Here are some numbered points:
tensor([-44, -40, -67, -40,   0,  63,  37, -46,  29,  -6, -13,  -1, -77,
         -7,  60,   2,  47,  -4,   8, -27,  35,  -2, -65, -30, -32, -19,
          6,  70,  -9,  30, -66, -22]) 0
tensor([ -7,   3,  20,  -1, -51,  58,  44, -21,   3, -12, -34, -22, -39,
          8,  -1,  10,  21,  37,  20, -37,  20, -53, -12,  18,  31,  21,
         -9,  11,  56,  13, -55,  25]) 1
tensor([ 47, -14,  15,  42, -36,  29,  19,  42,   7,  24, -68,  -8, -43,
        -38, -34, -10,  52,  47,   7,  26,  32, -26,  18,  11,  50,  60,
        -53,  -7,  82, -30, -30,   3]) 2
tensor([   0,  -26,    9,  -44,   44,   21,   11,   52,  -46,  -36,   63,
          59,   26,  -71,  -78,   -8,  -29, -117,  -11,   46,  -40,   -7,
          23,   -4,   15,  -43,    2,  -48,  -68,    8,   10,  -26]) 3
tensor([  88,  -38,   -2,  -61,   10,   57,  -17,   36,  -19,  -65,   48,
          62,   59,  -44,  -80,   33,   15, -100, -122,   45,  -54,   -4,
          31,    3,   -2,  -20,  -24,  -40,  -77,  -31,   17,  -51]) 4
tensor([ 27,   7,  19, -17, -95, -22,  27,  15,  44,  42, -66,  11, -28,
        -10, -39,  -1,  21,  50, -36, -38,  29, -27, -10,  22,  87,  34,
        -12, -20,  80, -28,  52,  66]) 5
tensor([ 22,  32,  20,  -4, -53, -69, -67,  42, -27,  48, -37,  -5,  -2,
        102,  -8,  39, -63,  52,  27,  43,  36,  -4,  37,  85,  30,  -7,
         -1,  14,   0, -45,  71,  66]) 6
tensor([-77, -34, -32, -55,  -2,  43,   7, -39,  -7, -60,  43, -15, -89,
         20,  15, -15,  41, -19,  26, -26,  28, -66, -55, -50, -38, -41,
         36,  70,  -5,  37, -68, -14]) 7
tensor([ 39,  96,  -9,  57,   6, -74,  -1,  -4, -40,  38, -19, -29,  64,
        106,  45, -56, -93,  63, -13, -12, -25,  21,  67,  52, -25,   3,
         30,   2, -30,  10,  93,  46]) 8
tensor([-22,  55, -35,  27, -87, -60, -53,  72, -45,  35, -59, -25, -23,
         96,  -7,  60, -70,  68,  20, -13, -24,  23,   4,  94,  10, -32,
         -1, -27,  -3,  20,  45,  87]) 9
tensor([-30, -66, -39, -31,  24,  50,   6, -41, -16, -35,  11,  17, -27,
         25,   9,  -1,  38, -51, -11,  13,  12, -18, -44, -48, -28, -30,
         25,  11, -40,  28, -45, -29]) 10
tensor([-14,  34,  36,  81,  20, -22,  45, -31,  65,  54, -33, -57,  32,
         10, -11, -18,  18,  52,  -7, -34,   4,  12,   2, -32,  44,  71,
        -21,  -6,  72, -14,  21,   6]) 11
tensor([-60, -64, -55, -66,   5,  63,  22, -53,  10, -58,  45, -16, -62,
        -28,  43,   9,  67, -55,  17, -21, -21,   8, -74, -67, -35, -21,
         31,  40,  19, -42, -33,  17]) 12
tensor([-66, -40, -95,   5,   2,  52,  40,   7,   6, -54,  17, -33, -67,
         -2,  76, -68,  42,  -7,  39, -31,  29,  -9, -70, -90, -22, -34,
         20,  70,   7,  63, -77, -24]) 13
tensor([   8,  -67,  -29,  -15,   75,   17,  -30,   29,  -76,  -21,   89,
          52,   40,  -43,  -78,   26,   12, -114,    2,   54,  -53,   -1,
          61,    0,  -30,  -23,  -20,  -33,  -42,  -11,    0,  -10]) 14
tensor([ 19,   5,  48,   8, -48,   0,  36,  19,  -6,  69, -47,  39, -16,
        -26,  -4, -17, -35,  52,  10,  10,  16,  15,   6,  11,  21,  38,
        -13, -17,  52, -33,   9, -19]) 15
tensor([  21,  110,   32,   23,  -18, -127,  -51,   -2,   -1,   82,   -8,
         -50,   76,   96,   49,  -51,  -86,   95,   -3,   -9,  -28,  -25,
          50,   65,  -37,    9,    9,   11,  -42,   40,   93,   41]) 16
tensor([-19, -59,  67, -37,  62,  55, -11,  67, -32, -16,  21,  49,  29,
        -34, -70,  39,  20, -97, -33,  76, -30, -31,   5,  21, -32, -45,
        -25, -50, -60,  -9, 107, -17]) 17
tensor([ -6, -20,  38,  73,   1, -63,  20, -65,  70,  37,   5, -73,  71,
        -42,  28, -20, -10,  75,   3, -47,  25,  13,  27, -23,   8,  94,
         -4,  22,  49, -46,  76,  18]) 18
tensor([-17, -44,   9, -53,  19,  40,  32,  17, -25, -10,  58,  63, -20,
        -30, -26, -14,  12, -53, -15,   4, -14, -13, -11,  -6, -13,  22,
        -24,  18, -20,  24, -37, -34]) 19
tensor([ -54,  -35,  -72,  -16,   15,  127,   37,  -26,   32,  -50,    3,
          -2,  -69,   -9,   33,  -15,   47,  -18,   13,  -36,   33,  -18,
         -95, -115,  -35,  -11,   44,   56,  -13,   46,  -74,  -37]) 20
tensor([ 37,  35,  22,  29, -52, -22, -13,  27,  49,  30, -86, -17, -13,
         -6,   4, -14, -20,  47, -35, -12,  18,   1, -11, -15,  56,  44,
         -4,  12,  59,  16,  -1,  33]) 21
tensor([  2, -50, -28, -26,  36,  62,  -6,  14,  10, -39,  36,  23,   5,
        -21, -30,  49,  40, -65, -10,  54, -35,   5,   1, -29, -10, -44,
         18,  43, -28,  27, -24, -20]) 22
tensor([ 97,  72, -10, -11, -68, -73, -40,  51, -17,  23, -17,  -2, -69,
        100,  -9,  -1, -92,  53,  21, -37,   9,  -2,  41,  92,  -7, -33,
          7,  -4, -56,  12,  14,  85]) 23
tensor([ -12,  -34,    4,  -28,   91,   37,  -20,   11,  -82,  -21,   99,
          54,   19,  -36,  -63,   37,   18, -109,  -17,   67,  -41,   -2,
          20,  -42,  -28,  -25,   -8,  -49,  -43,   28,   20,   -9]) 24
tensor([ 20,   4,  54,  42,  32,  24,  -1, -28,  34,  -4,   2,  -4,  40,
        -45,  -4,  16,  29,  27,   3,  10,  -1,  18,  42, -19,  27,  43,
        -19, -13,   1, -24,  16,  -1]) 25
tensor([ -46,  -72,  -57,  -19,   82,   71,   33,  -65,  -16,  -52,   39,
           1,  -80,    2,   27,  -26,   56,  -18,   19,  -18,   41,  -18,
         -74,  -85,  -39,   -9,   29,   47,    2,   36, -127,  -46]) 26
tensor([ -29,   -8,    9,  -48,   57,   36,   -8,   31,  -33,  -18,   42,
          49,   67, -105,  -32,   29,   19, -101,   -4,   81,  -52,  -12,
          15,    0,  -41,  -34,   -6,  -61,  -36,   -8,   40,  -26]) 27
tensor([  8,  75,  41,  16, -30, -54,   0, -31,   7, -19,   2, -44,  16,
         67,  50, -31, -63,  70,  11,  -3,  15,  21,  19,  39, -16, -16,
         -8,  36, -36,  22,  43,  14]) 28
tensor([ -1, -69, -58, -36,   5,  48,  49, -55,  14, -64,  36,   2, -62,
        -27,   4, -15,  76, -50,  34, -15,  16,  15, -67, -80, -31, -25,
         33,  58, -36,  21, -73, -20]) 29
tensor([-14, -32, -36,   7, -14,  31,  10, -24,  87, -97,  11, -12,   5,
        -24,   3, -23,  27, -35,  29,  16, -32,   3,  -4, -75, -11, -14,
          0,  19,   3,   9, -23,   1]) 30
tensor([ -2,  37,  39,  69,  -9, -73,  12, -63,  59,  12, -31, -42,  36,
        -71,  -3, -27,  14,  70,  20,  37,  10, -10,   0, -11,  54,  45,
        -19, -10,  60, -32, -15,  -3]) 31
tensor([  36,   -4,   23,   37,  -64,   19,   12,   47,   63,   31, -114,
          -3,  -44,  -35,  -32,    0,   -1,   50,  -47,   -5,   33,  -31,
         -22,    2,   98,   77,  -23,    8,  102,   10,  -53,   42]) 32
tensor([ 21,  -9,   9,  35, -25,  17,  23,  29,  27,  38, -23,   3, -15,
        -28, -45,   6,   4,  -2, -10,  37, -32, -40,  56,  24,   6,  17,
        -18, -18,  72, -39, -52,  20]) 33
tensor([  0,  39,  71,  96,  33, -23,  17, -36,  65,  40, -35, -49,  55,
        -48,  18, -33,  34,  75,  -5, -34,  35,  22, -36, -17,  33,  83,
        -48,   8,  52, -25,  37,  13]) 34
tensor([-64, -51, -83, -90,  15,  64,  34, -32,  34, -42,  25, -20, -71,
         12,  56,  -7,  58,  -1,  40, -28,  52, -59, -56, -82, -30, -61,
         25,  60, -23,  27, -62, -17]) 35
tensor([  9, -35,  49, -11,   5,  32,  18,  27,   8,  18,  29,  53,   3,
        -60, -60,  -9,  -2, -38, -23,   0, -31, -11,  15,  12,  15,  44,
        -51,  -2,  -2,  13, -33, -21]) 36
tensor([ -55,  -15,  -92,  -28,    6,   25,   14,  -44,    8,    7,  -10,
         -17,  -76,   -3,   25,   -3,   -5,   -7,   23,  -58,   43,   -2,
         -64,  -93,  -50,  -53,   36,   44,    0,   10,  -76, -119]) 37
tensor([ 15,   7,  18, -16, -17, -29, -53,  45, -33,  25, -11,   3,  14,
         60, -31,  31, -39,   6,  12,  43,   8,  -8,  39,  54,  17, -14,
         -5, -34, -19, -33,  44,  28]) 38
tensor([ 50, -40,  25,  20,  -4,  34,  15,  19,  27,  -5, -26,  31, -39,
        -49, -48,  -7,  79, -19,   3, -52,  -3, -20,   6,  -9,  15,  23,
         -8,   9,  60, -25, -25, -21]) 39
tensor([-11, -19, -33, -32, -35,  25,  -8,  -4, -15,  -7, -19,  -2, -21,
         59,  41,   4, -15,  -5,  22, -44,  30,   2, -10,   3,  -8, -39,
         29,  42,  24,  29, -12,  -1]) 40
tensor([ 25,  35, -17, -18, -51, -15, -15,   2, -30,  20,  -6,  -2, -37,
         58,   4,  16, -39,  24,   2, -19,  15,  39, -15,  56, -14, -29,
        -36,   2,   0,  12, -22,  29]) 41
tensor([ -3,  13,  43,  33,   6,  17,  -4, -25,  32,  -6,   5,  -5,  37,
        -43, -30,  -9,  31,  33,   3,  16,  -5,   5,  32,  -4,  16,  47,
         -1,  -4,  10, -20,  -3, -45]) 42
tensor([-36, -52,  55,   9,  15, -12,  23, -33, -12,  38, -32,   1, -32,
        -50,   1, -13,  64,  33, -42,  34,  30,   1, -46, -62,  37,  19,
         11,  16,  21, -33, -18, -32]) 43
tensor([-30, -26, -23,  10,  41,  38, -11,  57,   1, -35,  49,  31, -14,
         -9, -25,  18,  32, -83,  -2,  21, -18,  19,   0, -34,  -8, -40,
         13, -19, -42,  -2, -18, -15]) 44
tensor([ -4, -19,   3,  48,  26,   1,  -6, -12,  15,   0,  -4, -26,  49,
        -56,  -5, -15,  18,   4, -10, -10,  -5,   5,  -2, -48,  35,  22,
         -1,  -1,  34,   5,  11,   1]) 45
tensor([ 15, -30, -11, -13,  43,  45, -14,  44, -12, -24,  63,  66,  19,
        -11,  32,  18,   9, -94, -46,  56, -37,  -3,  37, -12, -69, -29,
        -14, -74, -65, -55, -12, -31]) 46
tensor([ -11,  -32,   -4,   -4,   80,   37,  -33,   17,  -53,  -37,   60,
          58,   38,  -20, -117,    9,   21,  -94,  -14,   56,  -96,   -3,
          58,  -15,  -59,  -35,   -9,  -84,  -56,   11,    7,  -41]) 47
tensor([ -2,  23,  40,  71,  34,  -4,   0,  27,  38,  11,  -2, -14,  40,
        -37, -13, -18,  33,  14,  -3,  -1,  20,  20, -28, -22,  25,  36,
        -40, -18,  10, -22,  25,   9]) 48
tensor([   9,  -22,    7,  -24,   36,   32,   19,   38,  -66,  -36,   70,
          52,   65,  -48,  -84,   12,   30, -122,  -19,   26,  -58,   -3,
          60,  -36,   -4,  -59,  -15,  -72,  -67,    6,   54,    1]) 49
tensor([  9,  37,   1,  56,  -9, -40, -11, -10,   0,   3, -50, -34,  41,
        -12,  32, -11, -17,  62,   0, -33,  -9,   0,  -3, -15,  46,  23,
         10,   5,  56,  10,  49,  25]) 50
tensor([-38, -32,  67, -32, 127,  39,  35,  31, -42,  69,  20,  62,  54,
        -29, -67,   7,  27, -92, -24,  72,   7,  -6,  19,  17, -72, -23,
        -22, -62, -74,  -4,  28, -34]) 51
tensor([  23,  -42,   13,  -43,   26,   42,    6,   50,  -12,  -34,   42,
          34,   19,  -33,  -69,   19,   32, -127,  -20,   62,  -42,  -21,
          29,   -1,   -3,  -46,   20,  -86,  -75,   -6,   31,  -22]) 52
tensor([  49,   61,  -31,  -19, -127,  -50,  -46,   48,  -30,   17,  -73,
          12,  -13,  106,   20,   12,  -95,   39,   19,  -23,   27,  -28,
          36,  101,   31,  -34,  -22,    8,   50,   12,   40,   49]) 53
tensor([ 11, -25, -13,   5, -26,  28,   2,  17,  -5,  32, -12, -14, -27,
        -45,  -9, -31,  40,   5,   5, -18,  22, -38,  10,  21,  48,  59,
        -13,  -7,  70, -25,  27,   6]) 54
tensor([-92,  -2, -66, -33,  17,  15,  30, -64,  43, -37, -19, -89, -16,
          2,  57,  79,  44, -17,  41, -45,   3, -14, -32, -10, -37, -52,
          2,  12, -19,   0, -49, -29]) 55
tensor([   5,  -69,  -79,  -33,  104,    6,  -16,   36,  -35,   10,   60,
         -16,   30,  -38,   12,   71,   69, -127,  -42,   26,   -7,  -97,
           5,   45, -121,  -29,   11,  -49,  -84,   34,  -15,   25]) 56
New points follow, each followed by the numbers of its three nearest points above by angle, seen from the average point of the numbered points, smallest number first.
tensor([ 41,  50, -24, -30, -95, -69, -54,  51, -20,  19, -67,   3, -24,
         62,  13, -15, -98,  58,  26,  -6,  23, -25,  25,  98,  15, -36,
        -48,   6,  23,  12,  21,  58]) ~ 9 23 53
tensor([ -13,  -33,   80,   45,   -8,    7,   37,  -77,  -23,   70,  -46,
          51,  -11,  -55,  -35,   -8,    0,   31, -104,   42,  -96,   60,
          -4,  -14,   48,   24,    5,  -18,   49,  -58,   12,  -48]) ~ 15 42 43
tensor([ 25,   6,  11,  71, -65,   5,  26,  25,  61,  68, -59, -17, -28,
        -21, -49,   4, -11,  41,  -1,  13, -12, -54,  70,  27,   8,  53,
        -23, -21, 127, -17, -69,  32]) ~ 2 32 33
tensor([-27, -18, -22, -11,   1,  25,  26, -27,  31, -39,  -4,  -6, -80,
        -22,  30,   6,  51,  23,  17, -37,  41,   2, -44, -39,  17,   0,
          8,  29,  40,   2, -58, -12]) ~ 0 13 20
tensor([ 37,   6,  88,  64,  16, -38,  20, -54,  70,  34, -43, -46,  55,
        -70,   4, -32,  69,  54,  -4, -85,  23,  13,  22, -18,  31,  94,
         -5,  34,  97, -25,   6, -11]) ~ 11 18 34
tensor([ 46, -63,  -9, -29,  58,  47,  17, -11, -19, -32,  50,  40, -10,
        -15, -37, -14,  20, -69, -18,  26, -35, -21,  -2, -23,  -8, -27,
         16,  44,  -9, -19, -20, -42]) ~ 14 19 22
tensor([110,  44,  19,  78, -10, -34,   5, -36,  48,  46, -26, -56,  42,
        -60,   0,  -5,  20, 106, -31, -99,  35,  25,  13,  -2,  37,  85,
        -21,  -9,  34, -38,   6,  -6]) ~ 11 18 34
tensor([ 21,  -9,  22,  18, -54,  44,  -7,  24,  -8, -10, -56, -67, -68,
        -12, -32,   3, -20,  22,  32, -79,  47, -48, -10, -10, -11,  74,
        -24,  18,  95, -23, -45,  48]) ~ 1 2 32
tensor([-18, -30,  11,   4, -38,  44,  26,   1,  12,  51, -35, -12, -43,
        -43,   5,  11,  38,  30,  16, -54,  27,  -7, -39, -11,  54,  25,
        -19,  16,  60, -21, -79,  48]) ~ 1 2 32
tensor([  0,  42,  79,  32, -33, -11,   3,  12,   8,  60, -52,  23, -20,
        -27,  38,   4, -34,  32, -14,  -9,  14,  37,   2, -36,  42,  38,
          5,  -2,  56, -30,  40, -82]) ~ 15 21 34
tensor([-34, -26, -36,   3,  -4, 102,  30, -19,  35, -18, -30,   5, -80,
        -26,   8, -10,  29,   5,  22, -32,  38, -28, -68, -49,   8,  17,
         18,  41,  20,  26, -49, -30]) ~ 0 13 20
tensor([-22,  13,  29,  13,  48,  18,  10,  -1,   5,   0,  16,  10,  64,
        -87, -17,   2,  11, -43,  -2,  43, -23,   6,  10, -12, -16,   4,
        -12, -37, -17, -13,  26, -20]) ~ 27 49 51
tensor([ 11, -33, -32, -12,  78, -23, -28,  39, -48,  27,  38,   6,  16,
          5,   9,  55,   3, -75, -40,  35,  -8, -35,   8,  39, -98, -75,
         15, -31, -70,  23,  11,   9]) ~ 14 46 56
tensor([ -1, -49, -27, -31,  43,  45,  13,  21, -30, -53,  32,  13, -20,
        -10,  -6,  10,  33, -66,  55,  -5, -35,   6,  -6,  18,  -5,  -3,
         28, -38, -20,  18, -10, -28]) ~ 14 44 52
tensor([ 13,  50,  12,  -8,  14, -39, -58,   5,  -4,   4,  12, -46,  49,
         44,  17,  -6, -65,  43, -33,  13, -28,   1,  -3,  33, -26, -26,
          7,   4, -35,  17,  90,   9]) ~ 8 16 28
tensor([ -5,  23,  88,  49, -22,  10,  35,  19,  37,  74, -60,  18, -27,
        -60,  21,  -1, -10,  52,  -3,  -4,  13,  10,   1, -53,  84,  65,
         -2,  -5,  57, -59,  18, -84]) ~ 11 15 34
tensor([-18,  55,  51,  69,  14, -17, -20, -57,  73,  46, -45, -27,  61,
        -28,  19, -75,  27,  79, -11, -33,  45,  11,  -7, -11,  41,  95,
        -34,  -1,  36, -20,  10,   0]) ~ 11 31 34
tensor([-19, -31, -48, -31,  42,  93,  38, -32,  -2, -27,  49,  14, -50,
        -18,  20,   3,  42, -60,   5, -35,  38, -91, -74,  28, -33,  -6,
         27,  18,   7,  40, -74, -82]) ~ 7 20 26
tensor([  -7,   20,  106,   45,  -48,   42,   44,   42,   26,   71,  -69,
          56,  -50,  -64,   25,   16,  -17,   26,  -14,   11,   19,   24,
          -2,  -51,   82,   62,    1,  -11,   62,  -67,   13, -127]) ~ 2 15 43
tensor([-20, -61, 109,  38,  15, -30,  16, -25, -26,  78, -53,   8,  -1,
        -79, -24, -10,  62,  49, -74,  49,  15, -17, -25, -62,  59,  49,
          3,  -9,  32, -62,  17, -40]) ~ 31 34 43
tensor([   7,  -28,   31,   23,  -52,   16,    8,   28,   51,   11,  -63,
         -28, -103,  -39,  -10,    6,    1,   39,    8,  -39,   49,  -24,
         -28,   -4,   84,   61,  -23,   10,  112,  -22,  -67,   68]) ~ 1 2 32
tensor([-31, -26,  10, -51,  36,  65,  36, -12,  -4, -25,  64,  70, -16,
        -21, -20,  14,  -1, -77,  15,   7,  -5, -14,  -4, -33,  -5,  -6,
         19, -13,  -9,  -4, -39, -17]) ~ 3 19 24
tensor([-27,  -2, -15,  37,  18,   0,  27, -41,  17,  -6, -27, -67,  11,
        -49,  50, -16,  30,  33,   5, -46,  10,   4, -30, -67,  34,  31,
         10,  28,  51,   5, -20,   2]) ~ 11 34 45
tensor([-33, -53,  -3, -35,  22,  27,  -7,   8,   4, -62,  48,  54, -22,
          6, -15,  20,  16, -66,  -4,  10, -19,  -7,   6, -12, -17,  49,
        -21, -14, -38,  10, -23, -23]) ~ 19 24 44
tensor([-24, -29,  30,  21, -17,  28,  29, -70,  -2,   1, -11,  25, -16,
        -26, -14, -19,  16,  29, -56,  23, -68,  50,  -9, -35,  25,  15,
          4,   1,  39, -28,  -9, -27]) ~ 31 42 43
tensor([  7, -45,  57, -39,  27,  38,  15,  27, -25,  -2,  74,  91,  20,
        -62, -56, -22,  -8, -80, -37,  23, -67, -10,  36,  20, -15,  38,
        -52, -10, -37,  24, -21, -39]) ~ 3 19 36
tensor([ 85,  73, -11, -12, -71, -63, -38,  43, -29,  33, -21,  -2, -57,
         96, -14,   9, -89,  51,  12, -25,   7,  17,  29,  99, -10, -33,
        -21,  -6, -37,  10,  12,  75]) ~ 23 41 53
tensor([ 70,  64,  33,   4, -94, -38, -52,  60, -46,  30, -33, -48, -16,
        101,  16,   6, -89,  20,  19,  24,   4,  -1,  20,  89,  23, -29,
         26,  53,   7,  23,  24, -23]) ~ 6 23 53
tensor([ 16,  -1,  64,  39, -42,  19,  57, -29,  20,  49, -43, -25,   4,
         -7,   4, -13,   6,  71,  10, -46,  25, -33,  15,  33,  47,  48,
        -30,   0,  82, -15, -37,  32]) ~ 1 11 32
tensor([ 67,  40,  16,  82,   2, -31,   5, -40,  41,  36, -31, -59,  44,
        -64,  14, -14,  19,  88, -20, -81,  21,  21,   4, -24,  41,  78,
        -14,  -3,  46, -22,   8,  -1]) ~ 11 18 34
tensor([  60,  111,  -14,  -56, -126, -125,   24,   50,    9,   54,  -26,
          -3,  -58,   86,    9,    5,  -97,   26,    9,   -4,  -13,   -2,
          11,  115,  -69,  -59,   21,   -3,   -3,   22,   18,   33]) ~ 23 41 53
tensor([ -54,  -39,  -60,  -23,   55,    6,   50,  -54,    3,  -47,   23,
          19,  -65,   -1,   46,   13,  127,   11,   13,  -43,   33,  -18,
         -75,  -74,  -11,  -16,   34,   51,   -3,   10, -115,  -21]) ~ 0 26 29
tensor([-31, -23, -50, -32,  89,  58,  24, -29, -28, -44,  37,   3, -51,
        -10,   2,  22,  30, -44,   3,  -3,   6,  -6, -45, -38, -25,  -9,
         17,  43,  -1,  25, -16, -33]) ~ 10 20 26
tensor([-23, -27, -22,  42, -28,  -1,  26, -58, 106, -67,  -6, -46,  19,
        -29,  42, -50,  14,  18,  36, -34,  -1,  15,  -3, -73, -13,  31,
         -1,  19,  40, -18,  -3,  20]) ~ 18 30 45
tensor([-58,   8,  -4,  44,  15,  -3,  30, -44,  23,  10, -31, -50,  18,
        -22,  -8, -10,  29,  50, -18, -41,   7,   1,  -5, -41,   6,  43,
        -13,   4,  80,  16,  -5,  16]) ~ 11 18 34
tensor([-25, -38, -70, -25, -18,  37,  27, -24,  23, -11,   1, -15, -45,
        -11,  16,   0,  55, -23,   7,  -6,  -1, -24, -58,  -3,   3,  -1,
         10,  31,  38, -41, -37,  26]) ~ 0 12 35
tensor([  6,  47,  66,  85,  26, -28,  18, -14,  64,  26, -35, -51,  48,
        -45,  12, -39,  39,  86,   2, -28,  53,  19, -62, -23,  41,  77,
        -62,   2,  53, -28,  31,  18]) ~ 11 34 48
tensor([  3,   9,  36,  83,  37, -39,  16, -34,  76, -11, -61,  -3,  51,
        -82,   0, -68,  52,  65, -45,  -9,  31,  22,  14, -30,  78,  75,
        -66,  -5,  47, -28,  29,  -9]) ~ 31 34 48
tensor([-40, -24, -28,  -5,  33,  19,  55, -54,  34, -16, -45, -10, -22,
        -51,  55, -19,  18,  10,  -3, -14,  21,   6, -14, -53,  17,   6,
         15,  43,  12,  21, -31, -28]) ~ 0 13 20
tensor([  2,  32,  35,  70, -58, -24,  12, -74,  44,  50, -44, -75,  52,
        -45,  26, -52,   7,  85,   2, -30,   8,  18,  21, -37,  41,  90,
         -5,  18,  22, -17,  92,  18]) ~ 11 18 34
tensor([-30, -25,  -3, -35,  27,  29,  -5,   5,  -5, -30,  50,  56, -17,
        -10,  -3,  25,  14, -67,  -9,  26, -23,  -7,  -3, -23, -11,  40,
        -17,  -2, -51,  -8, -25, -15]) ~ 19 24 46
tensor([ 22, -12,  37,  63,  -7,  12, -10, -31,  29,  15, -98,   2, -36,
        -52,  62, -10,   8,  47,  35, -50,  36, -20, -37, -11, 109,  65,
        -33,  15, 110, -41, -59,  26]) ~ 2 21 32
tensor([ -7, -35,   1, -21,  40,  42,   9,   2,   1, -45,  61,  31, -21,
        -10, -22,  -1,  21, -62, -40,   1, -37,   3, -19, -18, -11, -39,
          8, -13, -66,  -1, -26, -56]) ~ 22 44 46
tensor([ 23, -28, -24, -19,  23, -11, -38,  34, -59,  -3,  47,  37,  15,
          7, -45,  24,  -1, -59,   0,  33, -35,  -8,  53,  16, -46, -25,
        -12, -23, -43,   7,   0,   8]) ~ 14 24 47
tensor([  4,  -3,  25, -23,  39,  10, -46,  26, -23, -14,  14,  -4,  48,
          4, -27,   3, -15, -43, -26,  16, -30,  14,  31,   4, -18, -23,
        -11, -82, -44,  21,  25, -21]) ~ 47 49 52
tensor([   2,   22,   93,  116,    9,  -21,   14,    9,   51,  -38,  -46,
         -33,   63,  -63,   -3, -127,   14,   95,  -31,  -20,    3,   50,
          17,  -43,   24,   83,  -18,   15,   64,  -44,   44,   24]) ~ 18 34 48
tensor([  -2,   -8,  -81,  -13,   42,   62,  -18,   26,  -34,   -1,   21,
         -28,   32,   -8,  -44,   62,   78, -124,   13,   15,   -4,  -94,
         -10,   48,  -56,  -48,  -89,  -64,  -62,  -50,  -57,   10]) ~ 14 46 56
tensor([ 70,  51,  17,   0, -70, -41,  -4,  29, -14,  33, -29,  -8, -53,
         71, -14,   6, -56,  58,  19, -39,  13, -24,  34,  79,  12,  -5,
         -7,  -7,  -7,  -1, -10,  72]) ~ 23 41 53
tensor([ 16,  34,  22,  16, -32, -50, -33,   7,  -8,  40, -34, -66,  47,
         35,  23,   0, -50,  66,   9, -30, -27,   7,  26,  24,   4,  44,
          6,   6,   1,  -6,  60,  30]) ~ 8 16 50
tensor([  4,  30, -34, -15, -35,   4,  -9,  12,   2,   8, -46,  13, -28,
         42,  26,   3, -38,  32,   6,   1,  15, -11,   9,  43, -10, -21,
          8,  14,  -4,  37,  -1,  26]) ~ 23 41 53
tensor([-54, -13, -13,  -8,   5,  16,  17, -39,   7, -29,  11, -32, -38,
          0,   3, -18,  36,  14,   2, -24,  19, -43, -23, -42, -11,   3,
         17,  41,  34,  27, -42,  -1]) ~ 7 13 26
tensor([ 19,  -5, -22,  21, -48,  80,  22,  13,  58,  27, -91, -50, -31,
        -40, -62,  36,  18,  37,  21, -34,  51, -45, -14,   0,  74,  39,
         32,   2, 125, -31, -51,  -7]) ~ 1 2 32
tensor([  9, -28,  12, -18,   7,   1,   5,  31,   4,  13,  21,  22,   6,
        -48, -49,  18,  16, -42,  13,  24,  -5, -12,  11, -11,  21,   8,
        -20, -29,  -1, -15, -28,  11]) ~ 3 14 36
tensor([ 40,  59,   0, -55, -56, -66,  19,  49,  -6,  11,   5,  17, -27,
         47,  -7,  16, -57, -18,  -8,  24, -35,   0,  19,  86, -41, -48,
         13, -24, -11,   9,  17,  12]) ~ 23 41 53
tensor([-25, -41, -19,  13,  64,  46,  30, -62,   8, -24,  16, -28, -38,
        -24,  23, -21,  51,  15,  13, -23,  29, -14, -50, -61,  -9,  13,
         17,  37,  19,  22, -86, -30]) ~ 13 20 26
tensor([  39,   53,   -2,  -41,  -95,  -52,  -41,   41,  -36,   40,  -45,
          18,    2,   72,   59,   26, -115,   60,   19,   -1,    4,   -9,
           9,   84,  -11,  -44,   11,   10,    8,    0,   80,   67]) ~ 6 9 53
tensor([ -2, -94, -10, -36,  15,  56, -36,  22, -10, -30,  43,  24,  10,
        -16, -49,   5,  15, -56, -16,  29,   8,  -8, -18, -18,  -9, -55,
          0,   5, -30,   3, -20,  -4]) ~ 14 22 44
tensor([ -31,  -20,  -52,   28,  -40,   15,   30,  -50,  121, -124,   -7,
         -41,  -11,  -18,   44,  -62,   26,   -7,   55,  -25,  -13,   12,
         -28, -100,  -12,   -3,   -1,   12,   33,   -1,  -32,   14]) ~ 13 20 30
tensor([  -3,   -2,   20,    9,   39,  -36,   -4,   14,  -51,   35,   -2,
          30,  -25,   66,   18,   11,  -55,   19,  -20,   31,    7,   70,
         -23,    3,  -46, -102,   -6,   18,  -24,   11,   25,  -17]) ~ 8 28 41
tensor([  20,   85,   26,   10,  -22, -116,  -85,   -9,    5,   18,  -40,
         -26,   67,   13,   55,  -33,  -82,   92,  -15,    4,  -21,   36,
          26,   64,  -14,  -26,   28,  -26,  -38,   10,  109,   62]) ~ 8 16 28
tensor([  5,  -6,  88,  19, -39,  35,  98,  -3,  -7,  91, -73,  54, -16,
        -81, -10, -28, -11,  49,   4,   8,  13,  27,   2, -44,  22,  94,
        -34,  -1,  67, -49,   0, -63]) ~ 2 15 43
tensor([  15,  -46,   -8,  -19,   62,   28,  -21,   27,  -61,  -38,   80,
          53,   33,  -33,  -66,   28,   20, -111,   -8,   61,  -49,    0,
          50,   -3,  -17,  -33,  -16,  -34,  -57,  -13,    2,  -12]) ~ 14 24 47
tensor([-20,  -5,  51, -20,  88,  -5,   5,  14, -42,  51,  12,  26,  45,
         -7, -23,   3,  -6, -38, -18,  34,   6,  20,  11,  19, -61, -20,
         -5, -50, -65,  12,  53, -15]) ~ 17 27 51
tensor([ -4, -40,  11, -17,  26,  -9,  -6,  34,   7,  -5,  19,  32,  15,
        -61, -40,  11,  32, -38,  10,  58,   4, -26,   4, -13,  15,  19,
        -11, -24,  11, -12, -12,  -1]) ~ 3 14 27
tensor([ -5,  46,   2,  18,   0, -44, -48, -37,  -6,  -2, -13, -30,   3,
          7,  47, -52, -43,  20,   4, -35,  -6,  42, -32, -19,  -5, -26,
        -36,  29, -25,  51,  58,  14]) ~ 8 16 28
tensor([  3,  -1,  28,  29,  29, -12,  13,  10,  40,  -8,   4, -27,  26,
        -51,  -6,  23,  34,  17,  -4,  -7, -14,  11,  10, -21,  61,  34,
        -11,  -6,   8, -23,   3, -12]) ~ 25 45 48
